128 stands for zero in the data rows.
Each row belongs to one hidden group. There are 2 groups. Groups can overlap: rows of different groups may look alike.
The table:
[159 147 113 165 176 133 122 137 147 145 183 128 133 118 164 141 183 240 136 201 129 115 128 129 134 151 139 184 139 166 155 135]
[255 165 101 147 110  89 125 127 104 128 244 175  92  95 196 203  75 120 178 191  77 166 138 179 131 232 132 212 190 203 144 146]
[145 128 141 114  92  91 121 132 112  87 143 114 103 119  93  90 100  88 141 136 100  65  96  99 121 117 151  83  79  60  99  92]
[121  86 124  97  74 124 114 116 106 117 125 123 129 131  94 163  82  61 113  92 120 132 124 156 124 141 111 122 133 177  97 139]
[109  91 133 116 122 109 117 122 148 101 119 104 113 159 119  81 144 172 119 158 124 115 127 130 131 105 121  64  78 140 100 121]
[137 140 133 157 154 200 144 134 130 159 146 137 143 119 160 189 147 178 131 103 164 192 188 169 143 178 127 181 168 170 154 187]
[ 91 118 160 177 194  95 133 130 162 110 103 126 158 155 102  88 166 177 124 121 128 106 114 134 129 107 123  50  89 114  97  96]
[ 35 105 142 111 102 106 125 144 133 132  65 106 139 115  81  65 128  56  89  61 147 103  75  69 107  49 109  51  97  60  91 112]
[ 90  99 152 143 194 111 129 130 139 125  58 125 157 139 127  87 183 196 119 103 137 121 125 125 114  91 116  59 102  71 115  93]
[ 72 119 162 151 153  99 130 141 147 121 100 126 147 143  99  74 151 147 139 113 131 101  94 113 137  88 136  56  95 102  93  67]
[ 93 136  98  46 153 168 130 121 102 125 133 156 130 105 135 163  90  85 141  81 106 125 179 139 143 157 160 158 130 110 162 132]
[103 118 142  87  61 120 119 117 120 100 119  92 108 120  76  43  91  57 141 114 124  49  57  64 142  47 150  50  82  47  93  93]
[ 76 117 168 157 183  99 130 131 160 122  83 121 155 153 103  79 166 159 111 107 138  99 104 112 128  83 127  30  97  89  98 100]
[190 165 119 135 133 117 135 121 111 148 168 164 109 112 173 171  97 100 142 147 115 167 113 151 133 170 119 142 197 166 146 160]
[ 93 105 149 140 131  95 121 142 137 115 101 111 139 140 114 102 150 134 103 114 124 120 109 104  98 117 123  94  91  96 123 117]
[ 93 122 141  95  65 126 118 136 118 107 115 102 106 122  85  59 114  70 134 121 131  88  77  73 131  94 144  80  85  73 103  86]
[150 113 134 141 105 118 124 143 118 107 157 112 170 132 109 147 142 121 122 157 119 102 116 134 139 143 152  97 111 187 100 131]
[217 156 100 172 165  85 143 123 119 161 206 174 124 107 198 196 107 141 153 152 103 176 138 196 137 195 125 175 210 208 136 151]
[151 170  87 171 130 153 147 156 162 183 161 119  93 142 177 119 179 178 145 182 133 187 199 111 176 118 146 221 188 125 197 166]
[134 141 139 139 105 186 121 114 142 153 127 128 110 136 118 170 117 174 103 111 142 158 204 159 135 185 104 255 147 127 198 171]
[108 116 141 131 106 117 122 129 136 107 129 110 131 129 112  73 138 154 151 132 125  86  93 106 139 100 150  69 107 104 110  66]
[113  81 120 115 101  97 112 141 114 122  88  98 127 113 131 119 142 132 109  92 134 138 109 112  89 111 119 110 119  90 124  94]
[ 65 182 101 116 151 106 159 140 133 128 148 155  96  57 150 109 104 102 163  49 149 171 147  91 101 116 124 187 128  45 146 142]
[148 130 107 151 106 105 142 136 140 177 137 143 100 104 142 152 138 179 152 130 134 166 159 136 129 128 128 225 192 128 178 153]
[105 128 104  91 138 132 137 121 108 102 134 151  91 127 118 148  80  29 110  97 133 143 142 155 110 153 104  92 119 142  74 165]
[143  93 132 116  89 128 124 135 113 112 152 120 145 146 128 153 118 100 130 137 126 149 124 148 138 153 131  89 130 190  89 149]
[135 111 113 102 119 145 120 116 108 110 107 135 129 125  93 162  90 101 117 127 134 122 118 150 116 135 119 112 136 154  90 117]
[ 90  88  85  78  64 149 110 132 128 153 158 113  95 136 100 163  84  28  92 114 108 161 129 135 129 141 103 152 161 184 154 137]
Some new rows, each followed by its group:
[180 135 130  89 124 127 135 127 103  83 113 130 111 132 134 118  89  21 131 157 140 103 106 132 115 134 119  57  99 140  53 146] a
[187 124 138 190 123 105 144 150 143 129 184 127 181 115 161 149 148 153 156 151 127 129 120 145 161 140 172 104 135 182 114 133] a
[ 97 123 151 112 135 112 125 115 125 103  75 119 128 118  88  57 121 115 133  86 125  49  76  78 146  44 127  25  77  28  79  83] b
[110 113 117 164 226 129 144 124 148 175  84 151 161 130 178 119 195 209 102 116 149 191 135 161 105 115  93 106 177 139 136 163] b
[246 149  98 172 157  79 135 125 113 152 220 171 126  98 217 217 110 162 155 180  95 199 145 219 127 222 118 202 225 231 149 148] b
[138 131 129 112 131 139 129 113 103 133 115 132 142 130 103 170 113 135 118 126 119 111 153 153 114 149 135 174 146 136 127 147] a
[136 153 121 148 164 136 142 141 161 178 141 139 139 138 161 166 153 219 132 137 132 188 188 142 162 129 146 213 165 169 171 155] a
[112 127 136 130  80  93 123 142 131 102 145 112 123 121  96  96 109  87 138 125 119  91  84 102 117 121 151  89 106 110 108  75] b
[107  89 134 102  60  99 114 124 119 106 118  95 115  99 102  85  95  67 127  86 117  73  74  71 115  73 145  94  95  61  99  88] b
[114 139 122 104 151 195 113 122 118 136 120 119 132 138 111 161 151 189 120 149 146 105 152 137 120 145 113 229 125 145 172 106] a
[174 183 105 180 127 161 153 158 181 157 156 137 101 149 212  77 168  85 176 210 144 222 159  62 206  89 197 102 157 116 170 182] a
[ 85 126 158 141 136 105 130 140 143 104 108 120 132 144 103  80 142 119 126 110 128  99 102 103 121 109 141  73  89  94 110  91] b
[133 101 118  78 138 155  98 105 110  59 133  89 160 153 108 152 123 124  96 190 116  55  83 121  91 120  89  84  37 219  56  79] a
[106 109 112 145 157 133 132 128 137 157 111 136 133 117 149 116 155 158 124 113 139 152 104 135 121 113 128 122 153 138 131 123] b
[164 137 126 106  89 141 131 105 113 153 134 131 111 124 154 109 104  80 141 141 125 124 103 123 150 110 129  91 173 114 126 156] b
[119 171 116  92  93 146 137 123 147 127  87 130 143 129 124 171 108 152 123 112 130 145 168 102 111 138 135 255 105 100 200 148] a
[150 127 153 121 138 150 125 136 109 111 129 122 152 164 103 153 129 105 121 150 131 104 143 142 129 145 135 129 122 177  98 130] a
[111 155  88 113  97 134 120 129 120 115 127 110  83 130 108  98 151  93 145 189 101 128 143  73 133  86 136 152 104 125 163  91] a
[106  94 118 144 142 109 135 127 138 141  89 121 132 116 144 108 160 163  96 103 131 143 105 113  91 109 104 120 125  87 134 149] b
[123  90 128  74 106 122 115 113  82 121 103 132 140 117 104 172  91  79 112 107 111  94 119 147  99 146 129 131 121 151 137  97] a
[144 164 154 152 118 202 118 115 130 133 126 131 122 140 117 183 113 157 117 106 153 137 200 154 143 176 103 255 119 132 183 165] a
[122 128 128  90 139 135 127 119 101 117 126 137 148 142  99 154 102 112 126 112 117  92 136 135 116 151 143 126 118 145 124 121] a
[158 145 133 164 203 129 133 111 144 157 119 158 137 161 166 119 182 218 142 173 138 155 141 182 143 146 119  88 157 149 139 152] b
[135 136 124 124 148 135 139 113 133 163  98 135 134 143 157 115 151 140 116 128 145 160 124 143 129 111 104  74 161 111 134 180] b
[ 76 120 165 146 130 102 121 145 137 106 104 112 143 145 101  67 143 114 132 117 136 102  92  97 129  96 141  60  97 107 104  75] b
[103 149 139 115 128 210 110 106 136 114 120 135 117 140  86 182 105 193 115  92 144 123 191 141 124 168  90 251  88 127 186 147] a
[170 159 135 159 130 199 134 113 134 142 138 143 116 125 131 163 120 162 123 125 149 131 201 149 149 159 116 255 149 105 191 177] a
[158 135 112 116  78 114 128 125 108 152 167 135 110  99 158 139  83  44 133 130 122 163 101 127 134 139 118 129 181 149 131 158] b
[101 113 164 153 172  94 132 133 135 114  98 119 150 141 125  91 174 165 112 133 133 104 118 127 111 108 125  58  90  83 106 111] b
